One turning vector, and how many steps it has turned
The counts run from 0 to 426.
[  0 -38  10  -2  34  19  34 -18  -3 -13   0   1 -10   3  36  -4   0   2
  11  12   6 -17 -14  -7   2   6  -6  -7 -29   4  26  15  -5  12   2 -27
   5  -5 -20  -3 -19   6  -5 -18  -8  -3  12  27  18 -17  33 -20  -9   7
   4   4 -27  13]  316
[  8  -1  -6  15  42  -1 -16  10   5  22   1  20  33 -30 -29 -16   3  15
   9  16   1   4  -5 -17  11  13 -16  -9  13  -8   2  -9   1  10   4  -4
   5  36  -1 -18  -3  20 -10  32 -12  19  -3  -4 -22  -3  -5  -6  35  -3
 -11   2  12  34]  20
[-20 -17  19 -10   2   0 -19  15   7 -18   9  -4 -22 -17   5 -11 -19 -14
  10  15  17 -12 -31   6   0  16   1 -16   2 -23   8   1  17 -27   9  -4
 -12 -30   8 -40 -14 -20 -12   6 -21   1 -28   5  44  -6  19  -5  11  12
  -9  11  -7  10]  405
[  8   2   9  -2 -17  -5  -7 -15   2 -39 -21 -13 -19 -17  -6  16  -7 -18
   8  -2  10  11  14 -13   7   0 -35 -16  -9 -30   0  13  25  -8 -29  -2
   0  -1  10 -45 -19   1   5  -3  -2  15 -18   4   2 -17  10   7  -8  33
 -25   7  19   8]  205
[ 10  10   3  -1   3 -11  -3  -3 -20  24 -33  -1  -6  21 -22  37   2   8
 -11 -11   2  45  -5 -14  -5  16 -16  28  -4   1  -1  -3   9  22   0   2
  -7  17  -3  -6  -1  -9   2  19 -15  10   4  19 -46   0 -15  15  36   3
 -13 -13  20  26]  364
[-14 -31  14  -2  10 -19 -26  14 -13   8 -14  22   4  13 -20  16  12  24
   8  13   5  13 -15  -1  14  -1 -33   9  -6   5 -16 -16  -2  10   2 -29
 -15  13  20   2  17   1 -28   4 -10  28  22  15 -12  12 -15  -5  22   6
 -16  -6 -37  -6]  231
[  3  13  15  -8  22  16 -32 -12   2   2 -16  33   9 -11 -12  -9  12 -20
  -1 -16   8   3  16 -26  15  24 -17 -17   3   2 -27   4  34  10 -12  -3
  10  35  -2 -11 -35   6 -13  13  -7  12 -12   8 -19  -2   9  12  31   1
   5  10  17  22]  6
[ -9  -2  -4   0  -2  -2   4  12   8  14 -17  10   7  13  -3   1   1   0
   2   8  21  11 -37 -16 -11  21 -21   4   3  -7  24   3   3  13   3  17
 -11  16 -22 -40  11   0 -15  15 -27  17   9  11 -35 -10 -13  23  24   0
 -31  15 -13  39]  28
[ 16  10   0  13   5 -10  -9  -8   5  10 -15   6 -15   8 -24  14  10  10
 -16  -4  -1  24  28 -22  -7  21 -42  -4   7  -5   0  -2  20   7 -12 -16
   8  27  25 -36 -21  -1  -2  13  -7  34  19  23  -8  -3 -26  24  13   6
 -12 -15  -6  10]  222
[ -3 -16  17   1  28   6   3   1  -4   4 -10  32  -1  18  13   9  22 -10
 -18   9  17  12  19 -18 -12   8 -31  13  11   2  -8 -29   0  29  10 -35
  24  -7   8   5 -10 -26  12  -3   6  27  20  21  -7  -8  -6  28  -4 -25
  17   8 -18  15]  96
[ 12  -3   9  -7  17  36 -17  14   3   2 -22   8 -13  -5  -9  -9   3   1
   0   5   5   2 -29   5  -6  11 -10  -7  -9   9  -4  11  12   2  -8  -9
 -38  15  14 -52 -30  -2 -20  25 -15  18   0  -4 -27   3   4  15  21  16
 -11 -18  10  39]  12
[-13 -17   2  23  19 -29  16   2 -14  -6 -17   9  10  -3 -14  25  -7  18
  23   7  11  21 -52 -17  30  12   4  -6  -7  -9   0 -18  -6  16  -3  -3
   1   7  -5  17  -3  -3 -19  14  -5   6  -2  -4 -10  14  30 -11  45   3
 -19   6   9  13]  376
[  0 -30  -5  -9  20  -8  10  -2   5 -11 -12  -1 -13   6  29   1 -10  -4
  13  34   9  11 -51  -5  15   2  18  -1 -24  -9  41  -4  -9   0  -3  -7
 -20 -14 -18 -25  13   5  -9  -8 -18 -17   3  20  -8 -14   9 -16  -1   2
 -28  -2  -6  18]  174
[ 15  -1   2 -18  16  18 -37  16   6  22 -16  12  -2   7 -18 -15   9   7
   1   9  -7  12 -25   1   7  10 -11   7   4  14  -2  10  10  -1   5  -3
 -24  15   3 -44 -22   1 -24  17 -29  11   5  22 -35  10 -21  15  15  20
  -5 -18  -5  21]  14
[-12 -26  18 -17  19  -4   1  -5   4   4  -5   5 -10  23  29   5  -9 -16
   4  29   6  20 -31  -3   5  12   3  15 -32  -4  32   2  -4   6  14  -2
 -17 -13 -28  -8  28  -6 -10  -7 -16 -23  -4  33  -8 -24  -8 -16  22 -19
 -27  -5  -6  23]  172
[ 24   0  26 -11   7  12 -20  14 -46  22   0   1  -9 -16  11  36  13 -21
   2 -19  12   4   9   1  -1  -6   7   3  -2   5 -48 -20 -17  -1  16  -6
 -13  -4 -14   6 -12   2  15   0 -12 -15 -17  -8  -9  14  25 -26   7  24
  10   4 -10  -7]  128
[  9  21   5 -14  -5  16 -11  12 -39  38  11  -1 -13 -20   5  22  -7 -25
  -6 -24   4  16  22  -2  -9  20  -4   0 -11   7 -11  22  18   3   0  12
   6   0 -18 -16 -20  19   3   4 -18 -25 -12   2   5 -13 -11 -11  10  24
  17 -38 -11  11]  135
[ 26   1  -8  -6  28  16  -4 -20   9 -10  12  15   8   7  30   2  16 -25
  -5  -8   0  -3  35 -26  21  -4  -8 -21  -8  -1  -3 -14   2  19   3 -11
  15  23 -22 -15 -22  10  26 -19  -5   5  -6  23 -23 -13  26  -2 -15  16
  12  30  -9   3]  326
[ 25 -11   1 -20  -5  20 -17   5 -11 -13 -13  -1 -14   3 -19  19   1 -12
 -13 -29  30   0   9 -16  -4   5 -18  14 -29  -6  -9  19  25  12 -15   1
 -21  15  12 -26  -9 -10  13   7 -20  16   7  10 -32 -12   8   0  21  16
 -12  18   7  34]  348
[ 24  -6  11   6  -2 -15  16   0 -21 -19 -15  24 -28 -17  15   5  17 -20
  -6   8  26  19 -24 -18 -25  15   3  12   6 -19  -4  -4 -12  10 -33 -22
  18 -27 -23 -20  -8   9  -1 -15  -7 -14   3  10  10  -8 -15  17 -11 -15
   0 -34  10  12]  293
[-19  -4   8 -23   2  12   1  12 -32  36   7  11  -8 -24  20  25  -3 -22
  20 -15  18   2   4  -1  21  -3   6  -6  -9  12  -1   6   2  -2  -3   3
  19 -12  -8  -2 -25  13   2  -5  -8 -16  10  -7   5  -2  22  -9 -26  45
  11  -1 -54   1]  121
[  1  -8  11   8  35  -7   7 -24  12 -12   4   4  11 -19  30  11 -10 -24
  23  25   0  10  -3 -11  30  -5   7 -13  -5 -26  18 -25  -8   2   7 -11
  14   0 -18   0  -1  10  22   4   8 -10 -21   5   2 -17  36 -11   0  -2
 -18  24  27  18]  182
[ -4  -6  -5   3  24  -6  -6  10  23  17  26  23  25  -9   1  -1   2   7
  32  16   8  13 -28  -4  33  -5  14  -1  -9 -23  19 -17  -8   6  15   3
   0  17  -7 -13   8  11   2  30 -19  24   7  -6 -14  -1   9  22  16  -5
 -28  22 -26  24]  35
[ 12  -2   1 -21   5 -11 -19  15 -14  24  31  21   1 -23 -30 -18   5  -2
  11   1   9  21  -8  -1 -10  11  13  22   0 -24   1  25   8  -2   4  -6
  31 -20 -18   7  -9   6  -3  10 -30  -4 -10  29  31   0 -25   4  -3  -6
  30 -29 -12  -2]  283
[  6  -9  41  -2   9   3 -14  -1  -2  10  -5  -4 -26 -29   8   7   4 -16
  -1  15  16  -4   3   6 -30  15 -20  18  22 -20  -3  -8   5 -30   7 -21
   2 -31   6 -33 -16 -12   4  15 -14   9 -11   7  37  -6  -7  22  -7 -12
 -10   3  13  20]  419
[  6 -15  15 -13  18  45   4  -5 -10  -9   3 -19  -7   4  21   9  -9 -14
   7  -4  -2 -10  16   5  -5 -11 -24  -9 -27  -5   8  22  13   8   2 -10
 -16   1   1 -26 -36  -3  23   1  -4  10 -14   5 -20 -19  40  -9  -5  33
  13  15   1  31]  332
[  5 -24  20  -8   3  -6 -15   1  -7 -10   9  17 -25  20  -9   0   4  -2
 -16   9  13   8  13  -4 -25  22 -32  12  -6  -9   2   9  23  -1   4 -37
   1 -24  23 -11  -5 -20  -4  -4  -9  22   3  37  32 -16 -24   9  15 -26
  16 -19 -13   2]  82
[ -7 -11  -7  -9  18  14  11  22  -2  24   1   8  -3  17   1  -3   3   8
 -13  20  -8  25   9   5   1 -15 -26  -7  -9  -2  15 -13 -16  25   8 -24
   8  -3   5 -19  -4 -17  13  -3  -2  22  16  22 -23 -11 -17  -1 -26  21
  16 -10 -57   9]  103
[ 14   5  -1  10  29   8  32 -13  10  -6   8  12  -6  12  28 -14   5  -9
 -17  10 -11  23  23 -25  -8   8 -13 -22 -25 -13  12  -4 -11  34  -7 -17
  22  21 -29 -15  -6   7  10 -10  -3   3   2  36  -4 -27  -4  -4  -4 -13
   7 -14 -25  15]  311
[  6 -13  24 -16  23  21 -10 -26 -17  12  -3  -2  -5   4  45  29   2 -36
   5  -6   5 -14  35 -12   8   7 -22  -1  -4  14   7   3  19  -1  16  -9
   3   0 -13  -9 -26  11  20 -18   1 -16  -2  14  -2 -21  25  -7  -7  14
  11  16   4  15]  329
[ -9  -2   8  -9  14  27  10  22 -25  17  19  12   8 -32   4   9  -8 -12
  24 -16  14   0  -4   2  25 -15   9 -13 -18  -1 -12   9  -2  10  -2  -4
  17  -5  -7   9 -33   7  12  13  -5   1  -1 -21   0   0  39  -9 -17  42
  21   5 -39  11]  123
[ -4  -9  -3 -19  24 -26 -19 -20  14  10   4  21  19   4  21   3   5 -18
  25  27  -4  22  -9 -14  47  -7   9   4   2 -17  28 -15  -5   1  14   0
  19  -1 -36   4   7  18   6 -11 -11 -16 -13  33 -15  -6   8  -5 -10   0
  -7  18   1  -7]  179
[ 20 -10   7 -18  12  -9 -38 -11 -28  19   5   8  10 -22 -16  26   5 -19
  -1 -19  14  -8  47 -20  14   5 -30   7  -7  -4 -15  10  24   0   0  -1
   7  18  -1   4   0  19  21   4  -8  -5  -6  13 -10 -17   4 -32  18  13
   2  17  17  14]  343
[  0  -7  21 -17  20   6   1   0   1  10  13  37  -8   0  14 -12  10 -12
   8  20  -1  39   0   5  -1   0   5  19 -23 -13   8  13  -1  13  -8 -28
  21 -13 -16   8  -5   7  -6  -2  -2  -8   4  24  11 -18 -26  27 -11 -26
   9 -45 -20  11]  298
[ -2 -10  27   2  19 -20 -18   0  -1  30  10   8  20   2  20  32  14  -5
  31  15   9  13 -25  -1  18   3   6  17  15 -13   6 -33 -13  -7  35  -1
  -3   3 -21   9  20  10   0  11 -17   5   0   5 -14   8  11  17  21 -13
 -31  32  -5   6]  38
[ -5 -10  -4  15  37   5  31  14 -12  19   5   7  17 -14  -5   5   2  14
  -2   0   9  -2  10 -21   4  -7 -21 -15   4  -7  -2 -18 -18  29  12 -17
  37  10  -7  13 -17  -8  13   4  -5  19  13   6   0  -2  28 -20 -10  13
  18  29 -36  12]  109
[ -6  -7  14   4   6 -16 -12 -12  -9  30 -17   6 -13   0  -9  24   6   5
  -4   3   3  15  26 -15  -5  29 -44  10   6  10  12   9  28  -7  -8 -19
  10  13  23 -15 -15  12 -20   5  -7  18  29  21  11  -8 -29  15  13   2
 -14 -25 -18  11]  224
[-31  -8  18  24  18   4  15   8 -15  25  -2  17  -6   0  34  37  -6 -10
   9  14   9   9  -7  -2  10  20 -25 -18   4  16  10 -28   4   2   7 -13
   0   1  20 -14  -8  -1  -3  13  14  19  19 -28   4  -8   9  15  23   1
 -16 -14 -27  25]  241
[ 34   4  -6   8  -3 -23 -20  -1  -1 -23  17   5   1  10 -32  -2  18   8
   8  10 -10  28   0   0   1   5 -20  -1  18 -34  -8  -6   1   4  -1 -22
   5 -10  10 -22 -26   1   9  -3  -9  31 -22  31   3  19  -1  18  -3   8
  27 -12  13 -32]  73
[ 38   2 -21   7  37  -7  -4   2   8   3   4  21  15   0  -6 -22   9  12
   1  21  -9  34 -30 -12   9   3  18   0  -8 -15   9 -12 -20  23   0  -7
  -3  19 -24 -14   3  15   4  12 -22   1  -6  22 -37   0 -11  -9  18 -12
   3 -23  17  13]  162
[ -7 -13   3 -10  29 -26 -13 -24   8   7   0  18  18  -7  28   9  -1 -23
  27  33  -1  19  -6 -12  45  -4   9   0   0 -14  23 -20  -9  -6  11  -2
  19  -6 -28   6  11  22   9  -9  -3 -25 -17  23  -5 -14  15 -14  -9   0
 -12  19  12  -2]  180
